cols: G D P B E A S
[-5.98  6.32  8.27  2.69 -1.03 -5.13 -4.00] -> (200)
[ 1.15  2.75 -1.16 -2.29  5.36 -2.56 -4.36] -> (85)
[ 1.79 -0.79  7.83 -1.88  2.25  2.20 -1.60] -> (140)
[ 0.76  1.29  1.49 -0.52  0.50 -2.90 -6.13] -> (152)
[ 4.13 -0.58  0.19  4.12 -3.73 -1.82  1.20] -> (172)
[ 0.76  1.29  1.49  0.07  0.50 -2.90 -6.13] -> (116)
[-1.80 -1.55 -6.13 -4.62 -2.18 -1.64  0.58] -> (210)
[ 3.08  3.20  0.27  6.22 -4.49  2.82 -0.85] -> (56)
[-0.60 -4.51 -7.76 -4.51 -4.51  2.56 -4.51] -> (169)
down: [-1.64  2.82  2.56]
A
gone (172): [ 1.20 -0.58 -1.82  0.19  4.13 -3.73]
[4.12]
places (169): [-4.51]
2 4 5 7
down: [4.13 0.76]
G
down: [ 5.36  2.25  0.50 -3.73  0.50 -2.18 -4.49 -4.51]
E

cols: J Q H T Z K
[-1.13  0.45 -2.23 -1.47 -4.46 -1.51]  (74)
[-0.20 -0.64 -1.66 -2.19 -6.31 -1.54]  (210)
[-1.37 -1.19 -1.36 -1.63 -4.97 -1.59]  (140)
[-5.60 -0.96 -1.49  1.93 -5.59 -1.63]  (208)
[ 1.94 -4.05  1.94 -4.05  1.94  1.94]  (200)
[-0.01 -0.96 -1.49 -2.69 -5.59 -1.63]  (172)
[-1.13  0.45 -2.23 -3.84 -7.36  0.81]  (166)
down: [-0.01 -1.13]
J
down: [ 0.45 -0.64 -1.19 -0.96 -4.05]
Q
gone (140): [-1.59 -1.37 -4.97 -1.19 -1.63]
[-1.36]
gone (208): [-5.60 -0.96 -1.63 -1.49  1.93]
[-5.59]
down: [ 0.45 -0.64 -1.19 -0.96 -4.05 -0.96]
Q
places (200): [1.94]
1 3 5 6
chg (208): [-5.60 -0.96 -1.49  1.93 -5.59 -1.64]
6, [-1.63]

cols: R N F L Y U M W C V
[0.52 0.52 1.81 0.55 1.07 0.04 0.34 1.03 0.34 0.53]  (140)
[0.52 0.52 1.81 0.55 1.07 0.85 0.34 1.05 3.59 0.53]  (74)
[0.21 1.33 0.34 0.00 1.56 0.04 2.89 1.03 1.03 1.04]  (172)
[0.52 0.52 1.81 0.55 1.07 0.85 0.34 1.05 0.34 0.53]  (56)
[0.21 3.47 0.34 0.00 2.26 0.04 7.07 1.03 0.60 0.53]  (85)
[0.21 3.62 1.81 0.00 2.04 0.04 3.71 1.03 2.13 0.34]  (210)
chg (210): [0.21 3.62 1.81 0.00 2.04 0.05 3.71 1.03 2.13 0.34]
6, [0.04]
chg (85): [0.21 3.47 0.34 0.00 2.27 0.04 7.07 1.03 0.60 0.53]
5, [2.26]
asked: [0.21 1.33 0.34 0.00 1.56 0.04 2.89 1.03 1.03 1.04]
(172)
chg (74): [0.52 0.52 1.81 0.55 1.07 0.85 0.34 1.05 3.58 0.53]
9, [3.59]
down: [0.55 0.00 0.55]
L
chg (210): [0.21 3.62 1.81 0.00 2.05 0.04 3.71 1.03 2.13 0.34]
5, [2.04]

cols: neni ras gira gan Lur fumuf
[-6.32 -0.52  0.47 -5.90 -1.43 -1.26] : (200)
[ 0.39  1.25 -4.97 -2.39 -4.96 -0.07] : (74)
[-0.08 -0.08 -0.08 -5.90 -0.08 -1.26] : (208)
chg (208): [-0.08 -0.08 -0.08 -5.91 -0.08 -1.26]
4, [-5.90]
chg (208): [-0.08 -0.08 -0.08 -5.90 -0.08 -1.25]
6, [-1.26]
places (208): [-0.08]
1 2 3 5
gone (74): [-0.07  1.25 -4.97  0.39 -2.39]
[-4.96]

cols: suna Fuvu Lubus ven nog kipak fudi Didav
[ 3.43  2.06 -2.96 -4.21 -5.01 -4.72  2.54  3.14]  (152)
[ 3.51  0.58 -0.94 -4.95 -3.24 -5.20  2.40  2.44]  (74)
[ 5.27  0.03 -0.30 -7.22 -3.61 -6.85  3.35  3.04]  (210)
[ 3.89  2.34 -3.55 -3.52 -5.40 -3.89  3.47  3.34]  (140)
[-4.88 -1.48 -3.26  4.74 -0.37  4.95 -3.78 -3.91]  (172)
down: [-3.61 -5.40]
nog
chg (210): [ 5.27  0.03 -0.30 -7.22 -3.61 -6.85  3.34  3.04]
7, [3.35]
chg (74): [ 3.51  0.58 -0.94 -4.95 -3.25 -5.20  2.40  2.44]
5, [-3.24]

